[[115 124 122 106 132 139]
 [118 128 138 121 121 122]
 [125 134 144 127 119 126]
 [116 104 113 109 131 127]]
->
[[116 104 113 109 131 127]
 [115 124 122 106 132 139]
 [118 128 138 121 121 122]
 [125 134 144 127 119 126]]

[[123 132 127 129 126 121 120 127 128 120 123 127 134 122 147 118]
 [152 130 143 127 128 130 127 132 127 144 129 129 115 126 113 115]
 [131 113 128 123 133 145 125 128 136 137 131 131 116 132 121 132]
 [116 137 132 127 128 132 134 127 126 136 126 127 128 131 135 115]]
->
[[123 132 127 129 126 121 120 127 128 120 123 127 134 122 147 118]
 [131 113 128 123 133 145 125 128 136 137 131 131 116 132 121 132]
 [116 137 132 127 128 132 134 127 126 136 126 127 128 131 135 115]
 [152 130 143 127 128 130 127 132 127 144 129 129 115 126 113 115]]

[[128 120 126 127 120 123 141 115 119 116]
 [151 140 124 124 129 136 115 141 112 126]
 [128 128 128 128 128 128 128 128 128 128]
 [122 121 115 135 149 120 128 142 147 123]
 [122 118 139 117 144 135 131 118 126 132]
 [132 119 116 131 123 114 152 117 117 114]]
->
[[122 121 115 135 149 120 128 142 147 123]
 [132 119 116 131 123 114 152 117 117 114]
 [151 140 124 124 129 136 115 141 112 126]
 [128 120 126 127 120 123 141 115 119 116]
 [128 128 128 128 128 128 128 128 128 128]
 [122 118 139 117 144 135 131 118 126 132]]

[[124 129 124 136 153 116 121 130 124 124 124 137 132 119]
 [132 133 131 125 128 120 140 124 127 132 137 117 131 136]
 [122 144 122 135 129 137 118 125 133 125 128 123 122 132]
 [130 130 133 126 125 117 138 127 124 131 128 124 132 122]]
->
[[122 144 122 135 129 137 118 125 133 125 128 123 122 132]
 [124 129 124 136 153 116 121 130 124 124 124 137 132 119]
 [132 133 131 125 128 120 140 124 127 132 137 117 131 136]
 [130 130 133 126 125 117 138 127 124 131 128 124 132 122]]

[[132 150 133 122 128 124 140 122 131 137 137 118 133 133 114 114]
 [121 116 119 131 144 150 117 132 135 119 119 138 111 123 124 124]]
->
[[121 116 119 131 144 150 117 132 135 119 119 138 111 123 124 124]
 [132 150 133 122 128 124 140 122 131 137 137 118 133 133 114 114]]

[[130 135 152 131 130 137 136 124]
 [125 119 130 129 122 130 116 120]
 [124 127 132 123 116 126 115 128]
 [131 113 125 127 119 117 107 124]
 [149 150 123 117 135 139 125 126]
 [116 136 126 136 137 128 155 138]
 [125 140 106 121 119 127 124 135]
 [119 129 142 134 133 124 144 135]]
->
[[125 140 106 121 119 127 124 135]
 [149 150 123 117 135 139 125 126]
 [131 113 125 127 119 117 107 124]
 [116 136 126 136 137 128 155 138]
 [125 119 130 129 122 130 116 120]
 [124 127 132 123 116 126 115 128]
 [119 129 142 134 133 124 144 135]
 [130 135 152 131 130 137 136 124]]

[[120 126 131 131]
 [128 112 121 139]
 [134 128 143 125]
 [118 120 128 122]
 [134 120 114 125]
 [125 132 122 133]
 [123 115 126 129]
 [117 135 147 130]
 [156 132 144 133]
 [135 141 113 134]
 [124 117 120 125]]
->
[[135 141 113 134]
 [134 120 114 125]
 [124 117 120 125]
 [128 112 121 139]
 [125 132 122 133]
 [123 115 126 129]
 [118 120 128 122]
 [120 126 131 131]
 [134 128 143 125]
 [156 132 144 133]
 [117 135 147 130]]

[[132 115 155 133 123 128 112 143 104 124]
 [127 119 149 140 132 135 112 133 123 130]]
->
[[127 119 149 140 132 135 112 133 123 130]
 [132 115 155 133 123 128 112 143 104 124]]
---
[[125 150 129]
 [120 143 142]]
->
[[125 150]
 [120 143]]

[[126 106 129]
 [144 112 134]
 [122 115 119]]
->
[[126 106]
 [144 112]]

[[129 126]
 [152 130]
 [134 128]]
->
[[129 126]
 [152 130]]

[[114 117 119]
 [150 130 122]
 [132 144 140]
 [141 135 133]
 [136 144 119]]
->
[[114 117]
 [150 130]]

[[108 106 125 146 124]
 [147 129 148 147 149]
 [140 137 134 117 143]
 [133 119 146 121 112]
 [117 119 128 125 139]]
->
[[108 106]
 [147 129]]

[[139 144 130]
 [147 153 128]]
->
[[139 144]
 [147 153]]

[[132 110 112]
 [139 119 105]
 [123 106 114]
 [130 108 109]
 [127 134 121]]
->
[[132 110]
 [139 119]]
